In the data rows, 128 means zero.
Here are some numbered points:
[123 127 177 114  82 118 136 129 122 147 137 106  97 117 135 104 122 168
 101 114  84 174 102 114 115  96 117 166 163 117 135 125 167 103 129 120
 116  95 146 139 160  95 111 150 119 105 157 167] 0
[ 90 140 100 150  48 155 114  94 160 126  81 139 159 193 106  63 132 153
 112 134  88 143 160  86 102 156 163 121 209 240 182  59 159 161  71 132
  75  95 128 101 105 113 102 147 174 124 101 118] 1
[237 100  61 221 103 194  79  71 214  78  30 199 255 255 157  69 230  70
 227 212 103  58 203 107 149 255 116  44 118 201 217  63  71 220   7 187
  67 122 109  68  48 227 133 136 248 197   0  99] 2
[125 135 110  85 156 158 125 116 147 161 140 111 103 120 107 121 113 162
 115 128 156 148 104 114 124  95 112  86 178 121 103 141 147 106 122 128
 107 139 118 134 112 120 116 100 131 168 157 105] 3
[188 147 130 131  83 174 142 168 196  45 107 152  90 134 167 164  99  85
 133 116 176  99 120 100 162 155 103 175 172  49  88 178 118  56 158 153
  74 146 138 104 116  24 138 196  52 141 179  31] 4
[136 158  87  80 111 137 107 117 178 108  78 117 157 152 188 139 167  92
 124 145 123 126 132  83  85 167 176 125 117 155 153 127  99 143  71 126
  75  75  77 106 123 129  95 144 167 161 129 180] 5
[146 106 133 142 117 155 157 126 119 136 146 122 126  91 134 126  73 171
 126 114 183 152  83 120 164 104  89 109 163  96  75 153 121  97 129 104
 120 136 142 200 202 110 142 101  94 152 179 104] 6
[114  91 144 134 145 123 127  98 160 141 124 104 121 108  88 133 100 127
 105 117 136 143 113 128 151 104 141 100 138 141 120 125  88 142 133 138
  90 125 180 157 145 147 139 145  85 118 129 122] 7
[140 126 141  99 145 107 135 135 114 123 144 132 139 111 138 139 144 102
 130 135 123 109 145 133 122 121 127 143  90 121 132 128 125 121 159 122
 146 127 109 103 119 151 128 132 128 130 124 145] 8
[178 174 127 125 133 126 111  85 128 112 148 138 229  94 146 135 117  98
 112 129 137 129 149  97 162 140 157 123 124  95 122 117  82 144 148  96
  71  65  94 159 214 164 119 111 146 158 161 134] 9
[143 186  78 178 175 155  91 111 160 116 118 125 178 129  85 132 117  81
 120 104 168 111 145  89 132 146 148 118 142 161  42 133  89 183  75  99
 105 116  62 154 139 137 121  65 123 197 165  92] 10
[116 130 218  76  45 151 145 147 140 185 135  49  28  90 149  66 102 228
  38  76  10 244  53 116  89  74 128 186 237  89 140 141 201  93 142  82
  96  41 140 173 239  69  97 190 108  58 188 206] 11
[149 111 156 125 137 161 153 141 168 126 105  94 124  57 172  98  79 168
 131 127 177 209  32  94 140 112  81  76 196  96 138 155 142 135 111 115
 101  80 173 232 232 128 124 134  93 138 202 196] 12
[171 151 115 128 168 125 125 144 123 100 142 137 141 110 137 138 122 110
 146 117 143 123 100 107 127 124 109 131 112 141  79 145 134 129 121 101
 123  90  89 139 156 137 144 127 144 145 155 128] 13
[111 128 119 136 121 128 127 121 118 134 119 123 123 125 125 113 133 146
 117 131 145 140 121 135 126 146 121 114 154 125 122 129 135 120 122 119
 137 133 125 146 142 121 115 106 131 147 133 135] 14
[117 113 157 114 108 113 140 130 137 133 132  99 108 121 129 110 125 129
 119 111 108 150 122 118 115 114 118 138 139 125 148 125 145 130 127 140
 131 119 152 145 136 101 134 150 107 103 142 170] 15
[128 139  48 150 115  83  90 206  94 138 146 151  71 123 157 118 133 129
 168 107  76  88 153 186 132 125 133 105  83 125 183  98 159 155 141 145
 183 156  93 109  90 109 123 139 150 111 132 172] 16
[107  97  31 128 206 122  96 166 104 186 179 169 182 167  56  95 125  95
 131  85 120 100 129 108 140 118 122  66  74 211 103  80 140 142  30 126
 218 139  73 112 127 192 191  66 164  97  95 146] 17
[107 143 155 116 103 106 164 168 117 109 151 103 129  95 111 141 107  94
 117 145 178 158  98 160 139 110 166 170 146  98 118 140 128 134 159 121
 114 148 142 167 167 141 116 116 120 124 144 178] 18
[ 35 147 128  64 171 174  96 111  62 190 218 115  70  75  43 170  53 224
 137 119 152 183  89 130 157  24 147  75 132  92  63 156 123  64 166  98
 227 235 220 156 165 156 174 116 156 127 159  86] 19
[111  82 142 104 154 136 160 111  84 154 104 146 177 117 104  63 140 114
 128 150 178 163 140 175 144 173  86  72 134 100 110 121 116 103 143 123
 181 158  95 133 171 194 130  81 118 151  91 126] 20
[139 136 116 119 152 127 120  93 130 127 104 153 131 138 122 162 159 109
 133 141 139 106 172 129 120 144 137 122  86 136 123 136  84 143 146 124
 124 143 124 112 117 162 120 132 131 168  80 133] 21
[114 121 126 127 125 135 130 113 117 142 112 119 121 125 123 119 136 139
 119 131 131 136 121 123 123 139 111 115 151 123 128 127 137 121 132 114
 138 128 125 139 142 133 115 116 132 154 120 139] 22
[127  92 162 123 148 120 118 102  80 141 155 119 105 114 152  96 137 156
 137 107  92 144 110 111 130 107  62  95 104  97 117 130 164  94 136 114
 182 133 155 148 181 110 159 136 100  98 133 150] 23
[148 177 127 101  64 169 142 125 127 123 133 156 196 147 169  96 100 114
 121 151 164 136 156 156 165 158 166 131 195  89 176  93 111 130 162 121
  88 118  83 115 119 132 110 126 115 153 138 101] 24
[ 97 135 106  45 115 119 179 184 127 153 148 139 125  86 140 130  75 146
 121 111 205 130  48 125 131 104 149  84 148 128 144 115 146 134 125 119
 122 148  91 153 116 139 108  66 151 142 184 159] 25
[167 158  71 163 132 135  94 159 136 106 126 146 143 128 146 117 121 104
 156 125 129 108 127 128 142 143 140 120 129 147 140 119 131 178 110 124
 106  87  90 138 110 117 122 129 158 136 146 122] 26
[114 109 128 133 122 113 128 106 112 146 122 113 127 120 117 123 126 156
 121 113 112 129 115 120 124 112 115 124 134 138 138 114 142 145 137 114
 156 123 143 138 148 136 143 116 126 129 122 133] 27
[201 172  78 145 191 142 126 161 130  70 136 146 160 102 162 137 117  89
 172 116 151 110  83  86 122 139 106 119  73 148  56 164 127 132 110  59
 114  61  72 138 167 157 137 126 168 161 171 122] 28
[110 147 161  99 159  95  74  69 109 152  98  83 139  92 126 183 202 118
  71 122 110 138 147  97  79 108 138 167 124 118 102 162  75 143 104  99
  98  85 132 167 152 122  73 102 124 146 136 171] 29
[100  73 160 156  96  73 153 130 156 131 128  61  69 119 128  97 111 156
 115 108  98 119  91 130 118  96 116 131 140 173 168  96 169 155 132 115
 142  89 166 160 134 111 126 128 113  81 138 199] 30
[159 122 101 146 139 137  96 115 130 121 131 136 166 144 103 112 124 128
 119 103  94 142 151 118 151 137 112 111 132 145  79 113 130 137  87 135
 107 101 121 139 155 150 150 113 115 129 129  96] 31
[112 144 132 155 132 139 146 127 113 103 111  85  74 130 127 174 104 178
 194 130 177 144  37 117 114  75 141 120 109 154 161 173 171 125 142 140
 115 161 251 158 109 105 135 177 172 156 124 108] 32
[ 61 120 129  76 153 123 133 151 119 183 172 139 112  98  99 169  79 164
 138 140 145 144  63 125 117  80 186  89 130 158 156 123 117 162 122 153
 130 168 196 162 118 191 126 139 167 120 118 181] 33
[186 152 141 135  51 140 150 139 120 100 152 136 113  88 164  95  54 144
 123 104 100 143 104  99 171  99 129 156 155 127 115 126 134 132 163 120
  81  96 132 172 185  95 152 193 116 107 195 105] 34
[104 136 135 145 141 134 116 117 140 125 131  98 125 115 113 131 112 145
 123 138 113 153 124 135 116 126 120 130 143 134 132 130 135 129 124 130
 153 114 160 138 130 123 123 135 123 117 140 128] 35
[188 104 135 191 194  85 143 132 134  57 126  88 152  79 149 186 100 106
 167 150 150  89  66 126 114  90 107 156  53 117 121 147 109 151 190 101
 144  99 176 162 146 138 169 133 123 134 159 133] 36
[ 91 156 157 129 103 134 132 123  89 134 171 122 135 114 106 139 107 149
 118 131 125 148 118 153 132 108 140 158 152 113 141 129 137 109 144 120
 155 156 166 136 145 130 127 144 145 123 133 105] 37
[ 87 110 164 112  88 134 178 179 101 148 124 113  69 136 151  89 129 158
 112 128 149 161  98 144 128 115  83 145 184  71 116 128 204  47 154 123
 171 153 103 104 116  63 120 114  92 100 166 110] 38
New points follow, each followed by the numbers of its three nearest points above by angle, seen from the average point of the numbered points, nearest first.
[116 119 107 144 120 130 132  99  80 124 128 152 158 139 127  42 104 142
 135 133 146 149 138 131 175 157  78  56 168 101 125 102 142 101 143 126
 147 150 120 134 162 128 140 119 114 158 128  97] : 20 14 22
[124 139 137 120 133 120 115 120 126 131 121 122 124 117 128 138 153 123
 105 127 122 135 132 124 109 134 134 137 132 120 123 135 125 129 124 121
 115 121 133 135 132 123 111 117 132 130 137 145] : 29 21 5
[ 71 162 143 124 114  80 135 118 114 138 152 117  73  80 118 153  97 143
 122 147 133 112  81 130 109 111 181 125 151 153 133 134 117 154 181 106
 116 161 168 143 143 114  93 148 172 147 142 150] : 33 37 32
[112  88 140 125 182 113 104 100 138 153 122  82 107 117 140 185 186 138
 108 111 107 126 117 115 103 120 123  94  88 127 123 141 126 137  97 124
 153 131 168 145 150 141 137  96 118 135 108 169] : 29 27 23
[132 147 130 112 108 138 134 130 129 120 125 135 146 126 135 108 109 127
 113 137 140 138 137 141 148 141 139 137 151 115 142 116 130 134 150 121
 112 120 114 131 126 128 116 133 120 136 134 111] : 24 4 9
[112 120 140 105  89 148 150 101 105 138  91 166 120 178 106  86 134 154
 105 152 153 136 184 120 125 148 101 164 152 107  96 127 145  72 167 124
 126 153  73  74 108 108 128 146  92 143 105  42] : 38 22 4
[134 110 142 122 136 114 118 142 103 138 139 126 114 118 134  91 125 135
 127 117 103 141 107 127 129 114 102 121 118 121 106 130 140 115 123 118
 149 126 135 140 155 127 135 125 124 104 141 141] : 23 38 0
[ 32  90  77 110 164 146 111 149 168 153  68 136 151 209 104 112 196 131
 177 145 167  74 138  67  54 190 157  88  95 239 216 107 129 185   0 138
 191 165  99  51   5 153  93 114 215 120   9 180] : 2 17 1
[145 119 164  92 136 120 182 128 180 103 106 126 161 108 166 180 133 116
 133 130 142 128  77 101 115 117 138 137  91 143 139 144 113 125 119 121
 101 103 142 128 139 145 139 132 121 117 153 141] : 36 5 8
[102 115 110 106 199 128  95 129 117 146 135 123 174 109  80 121 142  91
 109 119 150 149 140 136 128 130 132  88 101 146  94 120  99 150  93 136
 139 126 125 159 146 184 128  79 135 114 131 147] : 17 20 10
[149 182 169 173 110 137 108  98 138 102 142  66 108 108 117 204 138 143
  74 136  72 127 176 137 103 113 112 209 167 107 102 153 121 109 155  65
 149  87 112 119 130  76 112 105 101 156 184  93] : 29 35 4
[104 134 122 115  80 139 138 120 129 153 156 168 155 191 113 117 142 129
 127 132 113 116 170 134 142 145 145 133 119 172 164  93 128 116 111 135
 150 167  93  69  89 121 134 143 137 116 105  97] : 1 2 21
[124 134 132 134 119 124 112 125 123 140 137 122 102 112 127 129 122 136
 112 139 119 128 140 150 136 126 128 125 147 107 139 126 124 130 151 115
 148 131 133 135 124 113 116 116 121 127 138 140] : 16 37 35
[124  96 132 127 135 112 140 138 119 134 122 113  98 122 130 124 135 136
 126 110 119 132  99 127 122 109 115 119 109 131 117 132 153 127 133 124
 139 135 144 143 151 118 138 131 106 118 135 148] : 23 30 15
[126 124 114 135 128 116 113 149 111 132 135 129 103 128 132 122 134 131
 135 129 119 116 135 143 127 126 121 129 122 128 129 122 138 132 139 130
 149 137 126 129 111 126 131 131 135 122 122 136] : 16 8 21
[136 109 144 119 147 133 150 129 134 125 128 124 120 148 129 129 139 129
 120 121 130 133 116 109 109 126 111 128 105 128  93 145 133  95 117 124
 143 120 117 111 131 127 145 137 114 112 123 119] : 8 23 38
[ 85 109 120 118 147  98 116 111  95 145 152 132 177 126 100 121 129  97
 126 146 154 110 157 134 146 137 137 109  99 159 150  98 112 148 123 125
 165 165 135 119 118 176 137  90 146 132  99 142] : 17 21 20
[134 139 134 108 127 108 132 158 126 116 154 139  84 131 150 163 114 146
 169 136 115 112  84 139 120  89 160 141  85 135 156 149 136 133 163 158
 106 169 177 118 101 115 154 201 164  97 114 126] : 32 33 16
[105 168 119 161 104 101  95 153  66 163 151 120  66  72 159 182 131 204
 102  92  90 157  70 119 101  86 122 128 163 104  91 151 153 154 117  77
 152  93 126 184 219 105  77  87 178 141 189 230] : 11 0 29
[134 132 148 132 109 134 151 118 116 123 111 134 114 142 132 110 134 146
 123 109 109 150 115  99 106 127 115 138 127 134 111 146 156 106 131 115
 132 105 117 102 159 101 125 144 133 121 145 125] : 0 38 11
[124 100 103 129 115 146 130 130 109 145 151 161 155 166 108  77 110 108
 153 135 141 102 163 133 183 146 107 107 112 122 137 100 126 108  93 135
 163 164  89  95 105 144 164 101 108 111 105  73] : 17 20 2
[133 143 112 134 113 125 138 148 132 121 134 129 148 110 143 110  79 123
 141 122 141 128 115 140 136 132 141 133 143 123 151 109 123 160 148 128
 123 118 106 144 132 135 131 131 137 131 135 134] : 24 26 16
[115 153 127 128 108 136 122 133 126 122 145 123 128 141 116 124 113 129
 118 130 120 145 118 123 141 123 149 123 154 151 126 114 139 128 118 118
 118 132 133 136 142 118 123 135 136 122 143 125] : 1 37 24
[134  83 127 140 122 102 143 130 142 126 121 152 149 165 163  98 153 129
 151 148 114  91 153 149 131 163 108  97  90 140 176 110 133 102 109 145
 151 149 114  79  84 149 142 131 135  99  82 121] : 2 8 16
[159 105 125 142 122 164 129 129 162 104  83 139  99 135 155 120 109 157
 143 124 138 143 110 107 141 131 111 103 150  95 113 165 125  92 141 147
  94 125 155 145 136  90 137 181  76 143 131 106] : 4 6 34
[147 180 115 130 135 157  91 152 137  93 101  84  57 150 145 243 183 145
 151 124 111 142 113 152  96  88 146 148 145  76 124 195 168 108 142 145
 125 142 189 121  96  81 111 147 132 140 136 114] : 32 4 35
[131 129 159 138 101 134 151 118 127 134 122 110 136 129 104 141 128 154
 106 118 136 150 115 126 115  96 107 158 150 145 104 140 151 124 122 107
 120 120 156 146 138 121 137 115 119 122 153 101] : 0 37 38
